In the data rows, the value 128 means zero.
Here is a table of points, one per row:
tensor([107., 137., 126.,  97., 162., 116., 164., 146.,  84., 142., 117., 132., 142., 179., 131., 141., 124., 177.,
        127., 158., 158., 111., 141., 100., 112., 125., 171., 105., 155., 116., 111., 121., 115., 139.])
tensor([129., 148., 140., 117., 145., 109.,  80., 106., 115., 150., 103., 116., 126., 107., 128., 131., 106., 157.,
         99., 121., 125., 100., 140.,  98., 150., 115., 127., 130., 131., 211.,  97., 121., 126., 129.])
tensor([164., 159., 103., 114., 147., 111., 139., 152., 152., 154., 145., 156., 152., 173.,  97., 147., 108., 109.,
        115., 157., 109., 176., 106., 112., 117., 102., 125., 155.,  97., 117.,  94., 127., 143.,  93.])
tensor([128.,  99., 121., 159., 109., 135.,  99., 157.,  94., 153., 115.,  98., 131., 131.,  90.,  57., 153., 146.,
        146., 160., 102., 123., 124., 117., 131., 120., 142., 129., 100., 105., 114., 140., 149., 133.])
tensor([117., 132., 136., 124., 101., 139.,  99., 124., 138., 159., 152., 106., 124., 160., 146., 129., 114., 143.,
        104., 167., 112., 131., 160., 124., 126., 131., 106.,  89., 128., 125., 185., 128., 189.,  91.])
tensor([121., 109.,  99.,  98., 141., 150., 146., 117., 191., 133., 116., 120., 137., 117., 113., 118., 167., 114.,
         90., 178., 139., 102., 157., 142., 154., 102., 121., 145., 137., 138., 132., 182., 125., 158.])
tensor([ 68., 135., 135., 133., 109., 104., 161., 127., 111., 123., 118., 127., 143., 135., 133., 132., 116., 106.,
        128., 123., 132., 143., 165., 101., 128., 145., 106., 194., 133., 138.,  97., 130., 147., 110.])
tensor([144., 152., 145., 136., 152.,  96., 102., 109., 140., 128., 114.,  98., 154., 171., 108.,  75., 112.,  67.,
        119.,  84., 127.,  94., 128., 114., 117., 125., 150., 120., 143.,  99., 139., 131., 113., 127.])
tensor([160.,  77., 130., 142., 109., 125., 127., 166., 154., 110., 122., 141., 147., 143., 154., 176., 126., 154.,
        173.,  92., 107.,  77., 151., 129., 163., 139., 157., 166., 154., 125., 131., 134., 161., 130.])
tensor([135., 125., 105., 163., 151., 184., 106., 172., 125.,  84., 121.,  89., 171.,  99., 140., 172., 137., 108.,
        127., 133., 181.,  93., 128., 125., 104., 128., 120., 120., 120., 128., 120.,  80., 157., 128.])
tensor([155., 143., 153., 125., 115.,  96.,  60., 129., 129., 139., 120., 100., 141., 126., 129., 151., 137., 169.,
        114., 150., 138., 166., 135., 156., 159., 175., 154., 124., 111., 101., 107., 107.,  97., 150.])
tensor([127., 130., 140., 131., 161., 102., 128., 133., 101.,  69., 117., 112., 123., 163., 152., 150., 136.,  95.,
        133., 155.,  80., 142., 154., 126., 120., 111., 106.,  98.,  90., 138., 128., 176., 101., 133.])
tensor([126.,  70., 114., 102., 106., 121., 121., 159., 120., 135., 111., 147., 123., 107., 128., 138.,  92.,  88.,
        100., 124., 102., 141., 132., 148.,  83., 123., 157.,  93., 168., 150., 108., 126., 129., 124.])
tensor([ 79., 127., 140., 133., 125., 138., 110., 146., 162., 124., 104., 176., 148., 116.,  90., 122., 106., 160.,
        127., 119.,  94., 118., 101., 132., 123., 134., 118.,  94.,  99., 124., 123., 110., 112., 125.])
tensor([103., 103., 129.,  97., 141., 114., 114., 143., 152., 114., 179., 125., 109., 119., 157., 100., 130., 128.,
        142., 125., 153., 130., 104., 130., 119., 167., 104., 133., 157., 117.,  62., 161., 149., 105.])
tensor([105., 145.,  43., 138., 121., 138., 121., 140.,  93., 146., 141., 122., 110., 133., 126., 115., 137., 122.,
        134., 107., 127., 121., 145., 185., 120., 138., 139., 161., 141., 155., 144., 112.,  83.,  91.])
tensor([116., 177., 121., 163., 159., 153., 157., 144., 174., 148., 109., 104., 136.,  91., 136., 140., 144., 157.,
        131., 108., 112., 144., 127., 141., 138., 135., 119., 112., 160., 107., 140., 171., 120., 136.])
tensor([131., 127., 150., 117.,  85., 128., 153., 141., 116., 112.,  77., 103., 127., 171., 128., 118., 147., 139.,
         98., 102., 150., 127.,  82., 185., 122., 143., 103., 144., 122., 164., 133., 133., 142., 128.])
tensor([161., 119.,  66.,  83., 134., 109., 127., 113., 114., 137., 121., 137., 133., 109., 112., 126., 175., 128.,
        155., 132.,  88., 126.,  90., 103., 113., 148.,  81., 126., 137., 131., 144.,  84., 141., 150.])
tensor([140., 172., 130., 114., 127., 147., 116., 135., 149., 126., 115., 149.,  47., 146., 167., 107., 152., 142.,
        125., 131., 127., 118., 112., 134., 114.,  67., 153., 127., 111., 122., 113., 107., 143., 147.])
tensor([132., 139., 141., 163.,  94., 118., 119., 114., 106., 132., 151., 183., 140.,  95., 117., 134., 145., 120.,
        136., 150., 162.,  77., 107., 158., 121., 123., 141., 117., 113., 144., 135., 165., 116., 105.])
tensor([101., 137., 121., 178., 132., 130., 105.,  87., 129.,  92., 159., 151., 121., 167.,  94., 129., 125., 133.,
        144., 141., 128., 159., 123., 146., 127., 112.,  82., 138., 179., 136., 106., 123., 157., 186.])
tensor([131., 140., 146., 121., 131., 149., 131., 123., 103., 126., 176.,  91.,  64., 122.,  96., 162., 154., 142.,
        108.,  98., 109., 122., 125.,  93., 118., 145., 128., 129.,  96., 122., 133., 133., 114., 107.])
tensor([115., 127., 126.,  83., 118., 119., 128., 110., 114., 136., 129., 125., 117., 124., 102., 149.,  90., 136.,
        150., 112., 141., 113., 135., 151.,  90., 120., 128., 149.,  79.,  88., 155., 148., 145., 177.])
tensor([137.,  97., 114., 147., 149., 122., 150., 101., 131., 154., 134., 161., 150., 130., 156., 113., 170., 142.,
        111.,  61., 174., 167., 171., 117., 118., 101., 113., 104., 114., 115., 131., 126., 128., 127.])
tensor([145.,  91.,  86., 163.,  97., 148., 130., 147., 162., 128., 161., 114., 147., 141., 175., 150.,  86., 139.,
        115., 126., 144., 110., 100., 103., 141., 121., 104., 136., 110., 145., 135., 127.,  66., 156.])
tensor([176., 148., 120., 133., 129., 153., 168., 106., 113.,  87., 125., 125., 101., 118.,  89.,  91.,  81., 143.,
        134., 122., 127., 128., 142., 127., 158., 139., 139.,  93., 124., 120., 101., 138., 131., 123.])
tensor([126., 124., 120., 150., 111., 112., 144., 123.,  99., 127., 109., 152., 116.,  94., 163., 132., 126.,  82.,
         71., 143., 122., 116., 102., 126., 164., 136., 130., 143., 141.,  64., 127., 107., 141., 144.])
tensor([113., 127., 133., 131., 119., 120., 132., 104., 123.,  94., 144., 108., 162., 100., 163., 105., 130., 140.,
        140., 124., 118., 200.,  93., 125., 110., 109., 187., 154., 150., 153., 152., 140., 143., 140.])
tensor([ 95., 108., 132., 142., 136., 137., 149.,  71., 172., 107., 137., 124., 118., 150., 149., 121., 128., 115.,
        140., 143., 107., 134., 122., 141., 122., 160., 169., 132.,  97., 154., 116.,  92., 152., 105.])
tensor([150., 143., 160., 137., 106., 151., 121.,  91., 118., 170., 117., 118., 123., 103., 154., 138., 118., 126.,
        141., 139.,  96., 110., 153., 128.,  82., 125., 101., 130., 133., 111.,  96., 118., 115., 127.])
tensor([125., 171., 126.,  89.,  66.,  96., 147., 143., 154., 119., 158., 137., 130., 121., 117., 127., 167.,  80.,
        157., 122., 147., 138., 159., 108., 148., 123., 135.,  81., 120., 141., 123., 109., 131., 155.])
tensor([121., 101., 139., 142., 134., 157., 115., 117., 122., 164.,  84., 140.,  91., 156., 103., 151., 130.,  91.,
        180., 132., 167., 162., 110.,  90., 149., 156., 136., 120., 136., 131., 151., 151., 115., 131.])
tensor([135., 157., 150.,  80., 137., 183.,  91., 134., 119., 108., 128., 170., 144., 138., 143.,  99., 119., 124.,
        125., 143., 121., 146., 143., 102., 128., 151., 100., 168., 133., 126., 166., 132., 114., 111.])
tensor([132., 144., 128., 103., 149., 113., 154., 129., 112., 159., 140., 120., 129., 122., 152., 109.,  95., 118.,
        197., 144., 129., 122., 121., 158., 165., 113., 101., 105., 111., 140., 141., 122., 138., 128.])
tensor([147., 109., 142., 156., 164.,  87., 139., 153., 171., 119., 114., 129.,  88.,  93., 109., 120., 125., 133.,
        121., 160., 167., 142., 169., 141., 102., 131., 112., 155., 129., 142., 174., 108., 121., 114.])
tensor([128., 102., 187., 137., 145., 154., 161., 166., 111., 170., 188., 130., 130., 113., 113., 127., 134., 104.,
        106., 113., 108., 130., 111., 154., 146., 106., 123., 140., 135., 157., 137.,  92., 129., 159.])
tensor([115., 101., 146.,  95., 113., 116., 114.,  98., 133., 111., 116., 114., 115., 125., 116., 126., 130., 131.,
        147., 133., 135., 123., 115., 126., 164.,  38., 120., 131., 141.,  98., 134.,  98.,  97.,  79.])
Along one direction, these points spread out more than along any other. Where along it does each point below lie, from 0 to 99? 50 is the average, and the first point above lies past it. One standard deviation of the points above along it is 16.
tensor([161., 119.,  66.,  83., 134., 109., 127., 113., 114., 137., 121., 137., 133., 109., 112., 126., 175., 128.,
        155., 132.,  88., 126.,  90., 103., 113., 148.,  81., 126., 137., 131., 144.,  84., 141., 150.]) 58
tensor([117., 132., 136., 124., 101., 139.,  99., 124., 138., 159., 152., 106., 124., 160., 146., 129., 114., 143.,
        104., 167., 112., 131., 160., 124., 126., 131., 106.,  89., 128., 125., 185., 128., 189.,  91.]) 61
tensor([115., 127., 126.,  83., 118., 119., 128., 110., 114., 136., 129., 125., 117., 124., 102., 149.,  90., 136.,
        150., 112., 141., 113., 135., 151.,  90., 120., 128., 149.,  79.,  88., 155., 148., 145., 177.]) 63
tensor([113., 127., 133., 131., 119., 120., 132., 104., 123.,  94., 144., 108., 162., 100., 163., 105., 130., 140.,
        140., 124., 118., 200.,  93., 125., 110., 109., 187., 154., 150., 153., 152., 140., 143., 140.]) 45
tensor([126.,  70., 114., 102., 106., 121., 121., 159., 120., 135., 111., 147., 123., 107., 128., 138.,  92.,  88.,
        100., 124., 102., 141., 132., 148.,  83., 123., 157.,  93., 168., 150., 108., 126., 129., 124.]) 38
tensor([121., 101., 139., 142., 134., 157., 115., 117., 122., 164.,  84., 140.,  91., 156., 103., 151., 130.,  91.,
        180., 132., 167., 162., 110.,  90., 149., 156., 136., 120., 136., 131., 151., 151., 115., 131.]) 58
tensor([160.,  77., 130., 142., 109., 125., 127., 166., 154., 110., 122., 141., 147., 143., 154., 176., 126., 154.,
        173.,  92., 107.,  77., 151., 129., 163., 139., 157., 166., 154., 125., 131., 134., 161., 130.]) 12
tensor([155., 143., 153., 125., 115.,  96.,  60., 129., 129., 139., 120., 100., 141., 126., 129., 151., 137., 169.,
        114., 150., 138., 166., 135., 156., 159., 175., 154., 124., 111., 101., 107., 107.,  97., 150.]) 55
tensor([105., 145.,  43., 138., 121., 138., 121., 140.,  93., 146., 141., 122., 110., 133., 126., 115., 137., 122.,
        134., 107., 127., 121., 145., 185., 120., 138., 139., 161., 141., 155., 144., 112.,  83.,  91.]) 37
tensor([ 95., 108., 132., 142., 136., 137., 149.,  71., 172., 107., 137., 124., 118., 150., 149., 121., 128., 115.,
        140., 143., 107., 134., 122., 141., 122., 160., 169., 132.,  97., 154., 116.,  92., 152., 105.]) 50
tensor([127., 130., 140., 131., 161., 102., 128., 133., 101.,  69., 117., 112., 123., 163., 152., 150., 136.,  95.,
        133., 155.,  80., 142., 154., 126., 120., 111., 106.,  98.,  90., 138., 128., 176., 101., 133.]) 69
tensor([131., 140., 146., 121., 131., 149., 131., 123., 103., 126., 176.,  91.,  64., 122.,  96., 162., 154., 142.,
        108.,  98., 109., 122., 125.,  93., 118., 145., 128., 129.,  96., 122., 133., 133., 114., 107.]) 63
tensor([116., 177., 121., 163., 159., 153., 157., 144., 174., 148., 109., 104., 136.,  91., 136., 140., 144., 157.,
        131., 108., 112., 144., 127., 141., 138., 135., 119., 112., 160., 107., 140., 171., 120., 136.]) 37
